Small tables with named rows and columns. After each table, cells are looked up by row and column.

duzi =
|  | kolivom | vok | gonubi | satal | pera | fosetu |
|---|---|---|---|---|---|---|
| nofupin | 0.3 | 0.3 | 0.8 | 0.5 | 0.5 | 0.3 |
| zeku | 0.6 | 0.5 | 0.3 | 0.5 | 0.3 | 0.4 |
| fegute | 0.5 | 0.6 | 0.7 | 0.3 | 0.4 | 0.4 |
| sorev | 0.4 | 0.6 | 0.7 | 0.6 | 0.5 | 0.5 |
| kipep | 0.5 | 0.2 | 0.7 | 0.6 | 0.5 | 0.6 |
| runu | 0.4 | 0.6 | 0.9 | 0.5 | 0.5 | 0.5 |

satal of sorev is 0.6
satal of zeku is 0.5
gonubi of sorev is 0.7
vok of kipep is 0.2
satal of nofupin is 0.5
vok of sorev is 0.6
satal of fegute is 0.3
kolivom of runu is 0.4
gonubi of fegute is 0.7
fosetu of nofupin is 0.3
gonubi of kipep is 0.7
gonubi of nofupin is 0.8
vok of fegute is 0.6
kolivom of sorev is 0.4
gonubi of zeku is 0.3
fosetu of runu is 0.5
fosetu of kipep is 0.6
vok of runu is 0.6

Table nebir
columns: bogu, baban, rugoka, kan
bafu: [3732, 7580, 7459, 6102]
fotutod: [5335, 2202, 2218, 2713]
nuluvep: [8011, 7319, 7329, 8505]
dalut: [8357, 4381, 5057, 3196]
kiga: [8217, 4476, 5089, 3625]

What is the kan of nuluvep in nebir?
8505
What is the rugoka of fotutod in nebir?
2218
What is the baban of bafu in nebir?
7580
What is the bogu of kiga in nebir?
8217
What is the rugoka of bafu in nebir?
7459
What is the kan of dalut in nebir?
3196
What is the bogu of dalut in nebir?
8357
What is the bogu of fotutod in nebir?
5335
What is the bogu of nuluvep in nebir?
8011
What is the bogu of bafu in nebir?
3732
What is the rugoka of nuluvep in nebir?
7329
What is the baban of fotutod in nebir?
2202
What is the rugoka of dalut in nebir?
5057
What is the kan of fotutod in nebir?
2713
What is the rugoka of kiga in nebir?
5089
What is the baban of nuluvep in nebir?
7319
What is the kan of kiga in nebir?
3625
What is the baban of kiga in nebir?
4476
What is the baban of dalut in nebir?
4381
What is the kan of bafu in nebir?
6102
Row with the largest kan: nuluvep

zal =
,fiku,kudalup,gegiki,tonasuz,zamuleb,zapor,goto
teluki,60,51,26,47,47,48,44
lovavip,76,61,43,13,60,53,22
gege,69,57,43,26,57,52,31
lomotaf,67,56,41,29,55,52,33
segi,46,51,41,49,45,46,49
foz,28,41,97,58,54,52,62
tinu,50,49,52,48,50,50,48
vap,40,45,75,52,53,51,55
vuvateb,61,50,27,48,48,49,44

teluki, goto => 44
tinu, zapor => 50
lomotaf, fiku => 67
vuvateb, goto => 44
foz, goto => 62
segi, tonasuz => 49
foz, gegiki => 97
teluki, zapor => 48
gege, zapor => 52
vap, goto => 55

nezini =
	safige	kinura	verum	mag	nunopo	didapu	kabifur	pir
sudubar	5.60	4.72	4.03	4.88	4.29	4.36	5.91	5.78
bupu	5.43	4.20	3.84	4.46	4.02	3.50	6.75	5.60
ligelug	5.48	2.23	2.68	2.55	2.59	0.68	9.98	5.61
feg	6.00	4.27	4.04	4.10	4.05	4.08	6.71	5.90
feb	7.04	4.16	2.71	3.94	3.08	4.07	6.68	6.97
dol	6.12	4.43	4.00	4.24	4.09	4.35	6.37	6.00
ral	5.81	4.07	3.67	4.16	3.79	3.55	6.95	5.88

What is the pir of feb in nezini?
6.97
What is the kabifur of bupu in nezini?
6.75
What is the verum of bupu in nezini?
3.84
What is the mag of sudubar in nezini?
4.88
What is the kabifur of sudubar in nezini?
5.91
What is the didapu of feg in nezini?
4.08
What is the pir of ral in nezini?
5.88
What is the verum of dol in nezini?
4.00
What is the nunopo of dol in nezini?
4.09
What is the didapu of ral in nezini?
3.55

latakor =
,basagi,vevasad,fomasa,tuzezad,metopu,kobek,voseruk,rugatag,degafib
nupu,107,112,101,113,108,85,91,70,108
nidarif,102,118,80,100,70,74,50,109,88
luzizo,113,102,96,91,81,11,103,35,100
zim,98,91,100,95,99,26,87,99,57
nis,98,106,100,112,110,77,69,127,66
kal,108,97,102,97,101,61,127,3,131
kesu,85,83,87,84,86,57,77,107,60
gizekul,51,67,62,70,67,120,27,195,20
zokigup,93,98,100,106,110,68,70,134,53

voseruk of nupu = 91
tuzezad of kesu = 84
tuzezad of gizekul = 70
kobek of nidarif = 74
voseruk of luzizo = 103
rugatag of gizekul = 195
Row with the largest voseruk: kal

dodegel:
         sor  lubu  matefi  golu
gal       21    50      63    18
nim       86    42      19    53
fatevum  101   101     101   101
pid       77    47     161   142
didigud  131    53      34    87
ruve     101   101     101   101
fuf      145   101      68   155
veza      79    42      40    66
rez      164    54      70    68
mem       59    27     182   129
purulud  109    87     159   193

ruve, golu -> 101
gal, matefi -> 63
fatevum, sor -> 101
ruve, sor -> 101
ruve, lubu -> 101
fatevum, lubu -> 101
fuf, sor -> 145
Row with the largest matefi: mem

lor
fields: lum, pezo, kabi, zafako, kiriz
mopobe: [-2.478, 1.546, -1.081, -4.024, -8.269]
depa: [-2.298, 4.573, 5.395, -6.492, 0.580]
puvale: [-0.147, -7.270, -6.293, -0.132, 0.517]
zup: [7.380, -3.629, 1.736, -0.218, 1.675]
pavore: [-3.737, 1.039, -0.793, -3.546, 3.347]
dun: [0.835, -6.371, -2.692, 1.196, -6.547]
dorabu: [-0.531, -3.574, -0.994, -1.767, -0.859]
mevu: [-8.159, -0.923, -4.987, -5.560, -2.143]
kagaveg: [-6.659, -3.181, 1.437, -1.947, -3.615]
dem: [-2.313, 1.428, -5.484, -3.043, -2.948]
samap: [2.271, -1.782, -0.905, -2.300, -1.289]
zetuzu: [0.603, -6.201, -2.878, -2.958, -0.839]

pavore, lum => -3.737
dorabu, pezo => -3.574
kagaveg, pezo => -3.181
puvale, lum => -0.147
samap, zafako => -2.300
dem, zafako => -3.043
mevu, zafako => -5.560
dun, kabi => -2.692
Row with the largest zafako: dun

